Look-ups in named tables: a row name and a column name give one cell, copied from the table.

pir =
         fisep  gugoso  zenugut  lev  tagaru  sabu  noto
zukalag    100     167      151  215     130   150   111
dumus       82      52      157  224     114    41   117
nobami      72     102      125  149     117    82    96
dut         63      78      148  209     115    55   103
nes        156     195       93   38     133   203   124
lubinas     88       3      149  188     107     1   127
gaz        119     227      124  149     138   213   105
bekal      182     147      100   32     129   171   150
pon        123       8      163  211     111    20   149
firife     148     226       93   46     136   225   115

zukalag, lev -> 215
lubinas, sabu -> 1
lubinas, zenugut -> 149
nobami, gugoso -> 102
dut, fisep -> 63
firife, fisep -> 148
lubinas, fisep -> 88
dumus, lev -> 224
zukalag, tagaru -> 130
nes, gugoso -> 195
bekal, gugoso -> 147
dut, tagaru -> 115
dut, gugoso -> 78
dumus, gugoso -> 52
nobami, noto -> 96
lubinas, noto -> 127
pon, gugoso -> 8
dut, zenugut -> 148
nes, fisep -> 156
Row with the largest tagaru: gaz

kalirad =
	pag	lof	koze
posovup	4373	1878	5712
futu	4354	1694	5616
gof	2890	8417	3311
teb	2227	9427	3581
selisi	4654	6983	3442
kefona	2409	8652	3384

teb, koze => 3581
selisi, koze => 3442
gof, pag => 2890
futu, pag => 4354
gof, koze => 3311
kefona, koze => 3384

lun:
|  | ver | guben | tute |
|---|---|---|---|
| zutesur | 94 | 206 | 215 |
| nufu | 246 | 66 | 67 |
| sipuri | 43 | 218 | 230 |
| lafik | 109 | 187 | 185 |

lafik, tute -> 185
zutesur, guben -> 206
lafik, guben -> 187
sipuri, guben -> 218
lafik, ver -> 109
nufu, guben -> 66
sipuri, ver -> 43
nufu, tute -> 67
zutesur, tute -> 215
sipuri, tute -> 230
zutesur, ver -> 94
nufu, ver -> 246
Row with the largest tute: sipuri

muk =
|  | rof | fugopok | zev | kuguvus | nugoki | duf |
|---|---|---|---|---|---|---|
| fumed | 196 | 98 | 212 | 159 | 69 | 65 |
| sivedi | 96 | 53 | 44 | 182 | 79 | 43 |
| lem | 205 | 104 | 102 | 125 | 162 | 77 |
| zul | 53 | 125 | 164 | 106 | 215 | 160 |
| zukenem | 203 | 81 | 90 | 169 | 156 | 150 |
| fid | 43 | 110 | 182 | 50 | 127 | 108 |
| meruluf | 219 | 123 | 192 | 68 | 163 | 97 |
| nabuno | 188 | 173 | 73 | 70 | 189 | 75 |
| tev | 129 | 157 | 180 | 65 | 212 | 60 |
| rasav | 111 | 69 | 152 | 215 | 206 | 76 |
| doz | 214 | 157 | 120 | 64 | 118 | 132 |
| forebe | 114 | 44 | 203 | 67 | 97 | 195 |

zul, kuguvus -> 106
fumed, nugoki -> 69
forebe, duf -> 195
zukenem, duf -> 150
forebe, nugoki -> 97
zul, duf -> 160
fid, zev -> 182
fid, nugoki -> 127
sivedi, rof -> 96
rasav, zev -> 152
tev, kuguvus -> 65

dalor
         fafo  fatag   zil
fim      6514   2508  7548
zos      2951   6652  1111
foni     4857   3450  6143
fiz      4187   5759  2492
bagi     6370   2397  8688
kar      6451   3136  8279
limi     5480   3546  7091
rogul    3993   3689  3717
fopud    5732   4271  4473
nafopi   6198   3140  8586
nekoto   3141   5343  1551
radukot  6883   4167  8743
penanek  3030   7135   661

penanek, fatag -> 7135
fim, fafo -> 6514
fim, zil -> 7548
penanek, fafo -> 3030
nafopi, fafo -> 6198
limi, fatag -> 3546
foni, zil -> 6143
fiz, fafo -> 4187
foni, fafo -> 4857
fopud, fafo -> 5732
penanek, zil -> 661
rogul, fatag -> 3689
fopud, zil -> 4473
radukot, fatag -> 4167
bagi, fafo -> 6370
limi, zil -> 7091
kar, fafo -> 6451
nekoto, zil -> 1551

bogesu =
|  | balobi | puguv | batin | ref | duz | gemufo | ribivav | muko | mut | kazi |
|---|---|---|---|---|---|---|---|---|---|---|
| fif | 58171 | 39753 | 49238 | 45536 | 57857 | 31527 | 65954 | 45333 | 28939 | 63121 |
| sile | 67597 | 66298 | 55037 | 65135 | 32637 | 58442 | 56351 | 28467 | 60181 | 37734 |
| guba | 57417 | 39234 | 46972 | 44521 | 57289 | 32785 | 62741 | 46467 | 30082 | 62263 |
| reb | 65687 | 66661 | 57820 | 66320 | 34649 | 55941 | 60018 | 25564 | 58660 | 37088 |
| tili | 61186 | 40138 | 50111 | 43155 | 55626 | 30079 | 66477 | 45597 | 28789 | 63048 |
| roz | 32546 | 32110 | 24975 | 22256 | 55742 | 41004 | 35691 | 74824 | 54520 | 48756 |
| giz | 31087 | 32353 | 26059 | 22179 | 57141 | 41943 | 37515 | 76219 | 53517 | 51454 |
| mef | 54408 | 60154 | 40268 | 54525 | 34938 | 60219 | 43124 | 48805 | 69243 | 31924 |
| figir | 49409 | 56221 | 31200 | 49545 | 33787 | 62234 | 33132 | 56564 | 76859 | 31066 |
| naf | 68122 | 67850 | 60180 | 67939 | 33776 | 55320 | 62167 | 24977 | 58118 | 35866 |
| fil | 52832 | 58990 | 36643 | 53991 | 35965 | 61568 | 40080 | 50987 | 75997 | 29741 |
| risu | 55631 | 38252 | 46425 | 40389 | 57103 | 30791 | 61055 | 49492 | 35887 | 60497 |
| pupadiv | 56019 | 36494 | 47937 | 42578 | 60918 | 26100 | 62959 | 48311 | 31652 | 64574 |
| ful | 57697 | 40765 | 46665 | 45451 | 57038 | 33355 | 65480 | 46948 | 30370 | 62442 |

What is the mut of pupadiv in bogesu? 31652
What is the duz of pupadiv in bogesu? 60918
What is the mut of reb in bogesu? 58660
What is the gemufo of sile in bogesu? 58442
What is the duz of roz in bogesu? 55742
What is the balobi of ful in bogesu? 57697
Row with the largest kazi: pupadiv

bopefod:
fields: vuzi, rurusaf, zufiris, kere, pov
tozalu: [173, 172, 179, 140, 208]
miku: [137, 85, 155, 40, 208]
nomedig: [163, 160, 201, 134, 208]
papab: [120, 176, 139, 168, 208]

nomedig, zufiris => 201
tozalu, zufiris => 179
miku, zufiris => 155
miku, pov => 208
tozalu, vuzi => 173
papab, kere => 168
papab, pov => 208
papab, vuzi => 120
nomedig, vuzi => 163
miku, rurusaf => 85
nomedig, rurusaf => 160
nomedig, pov => 208
papab, rurusaf => 176
papab, zufiris => 139
tozalu, pov => 208

Table dolunim
	zova	zopiboz	teledu	rinevaz	pegal	kiro	padad	bur	vukasa	tuge
zef	669	424	556	503	712	329	713	585	365	758
binegi	840	852	708	834	359	698	743	242	701	424
nes	725	456	574	535	654	329	823	514	285	740
par	632	433	488	450	707	354	675	609	430	778
pob	351	375	257	242	704	484	440	905	623	620
zos	807	803	673	783	365	676	688	276	731	397
nama	800	825	659	784	367	706	692	281	728	414

What is the bur of zos in dolunim?
276
What is the teledu of binegi in dolunim?
708
What is the tuge of binegi in dolunim?
424
What is the tuge of par in dolunim?
778
What is the zova of nama in dolunim?
800
What is the teledu of nama in dolunim?
659
What is the padad of nama in dolunim?
692
What is the zova of zef in dolunim?
669
What is the zopiboz of nes in dolunim?
456
What is the kiro of zos in dolunim?
676
What is the vukasa of binegi in dolunim?
701
What is the vukasa of par in dolunim?
430
What is the bur of binegi in dolunim?
242
What is the bur of nama in dolunim?
281
What is the rinevaz of nama in dolunim?
784

lipif =
	lotuk	dunuze	miku	par	bal	povuz	salez	fos	simu	pezudov
ter	6.4	2.5	3.2	3.8	4.1	7.6	7.6	5.8	6.2	2.8
zal	6.1	2.8	3.4	3.8	4.3	7.3	7.3	5.5	6.1	2.9
fofa	6.2	2.7	3.3	3.8	4.2	7.4	7.4	5.7	6.1	2.9
meb	4.7	5.9	5.5	7.2	4.3	3.2	3.2	5.5	3.7	7.7

miku of zal = 3.4
salez of zal = 7.3
simu of fofa = 6.1
pezudov of ter = 2.8
bal of ter = 4.1
pezudov of meb = 7.7
miku of meb = 5.5
dunuze of fofa = 2.7
lotuk of meb = 4.7
bal of zal = 4.3

Table nusa
|  | vaf | zuloka | kerov | zalur | vug | konab | lupudir |
|---|---|---|---|---|---|---|---|
| ruk | 166 | 161 | 99 | 128 | 145 | 79 | 96 |
| gesi | 178 | 152 | 66 | 175 | 94 | 56 | 131 |
| fiv | 160 | 150 | 96 | 133 | 132 | 82 | 106 |
| pavoge | 182 | 159 | 69 | 164 | 109 | 54 | 118 |
| febed | 80 | 103 | 169 | 73 | 156 | 174 | 107 |
| zikurig | 157 | 129 | 72 | 184 | 69 | 74 | 154 |
| kes | 143 | 152 | 128 | 95 | 170 | 110 | 82 |
| bolade | 58 | 76 | 169 | 94 | 116 | 192 | 142 |

bolade, kerov -> 169
pavoge, kerov -> 69
ruk, vug -> 145
gesi, lupudir -> 131
febed, zalur -> 73
kes, vug -> 170
bolade, konab -> 192
gesi, zalur -> 175
febed, zuloka -> 103
Which row has the largest zuloka? ruk

Table zirer
|  | domuva | kab | suzum |
|---|---|---|---|
| pogif | 555 | 735 | 734 |
| rotom | 368 | -524 | 381 |
| zoz | 129 | 588 | -185 |
| vita | 551 | 858 | 344 |
| tuzuf | 371 | 190 | -112 |
| lesur | 550 | 208 | 425 |
| daf | 312 | 364 | 924 |
| nimef | 420 | 314 | 515 |
| bok | 351 | 535 | 290 |
| sata | 579 | 351 | 123 |
| kuvab | 407 | 284 | -160 |
| ter | 627 | 169 | 159 |
| toz | 234 | 367 | 336 |
| semusu | 371 | 4 | 170 |

suzum of nimef = 515
kab of rotom = -524
suzum of bok = 290
domuva of bok = 351
suzum of sata = 123
domuva of ter = 627
domuva of daf = 312
suzum of ter = 159
kab of vita = 858
kab of nimef = 314
domuva of semusu = 371
suzum of vita = 344
suzum of kuvab = -160
Which row has the largest domuva? ter

